In the rows, 128 means zero.
Which row each row swaps with, under one turn or mirror:
q229: [129 129 152 162 125 136 136  83  91 111 128 118 106]
q569: [144 129 174 110 118 112 132 148  88 157 135 100 127]
q115: [163 141 153 117 117 116 139 137 116 153 121 136 108]
q953: [137 127 140 155 128 144 133 110 110  95 124 114 144]
q281: [154 157 176 122 135 131 144 126  85 163 138  92 129]
q598: [161 154 172 121 121 102 122 126 113 167 119 115 131]
q742: [136 120 184 128 137 140 124 147  85 137 102 108 109]
q959: [126 149 171 121 118 120 116 157  92 126 125 102 151]
q501: [131 121 141 179 134 106 121 115  93 140 137 107 105]
q552: [126 165 159 168 120 118 110  91 104 123 118 126 114]
q97: [129 156 154 177 128 109 112  94 106 131 126 118 114]
q321: [139 150 148 159 141 149 149  94  88 122 145  94 128]
q300: [129 141 179 118 127 131 119 159  91 125 115 101 143]
q877: [148 123 126 144 122 137 144 123 113 109 131 134 118]

q598 pairs with q953
q300 pairs with q97
q321 pairs with q281

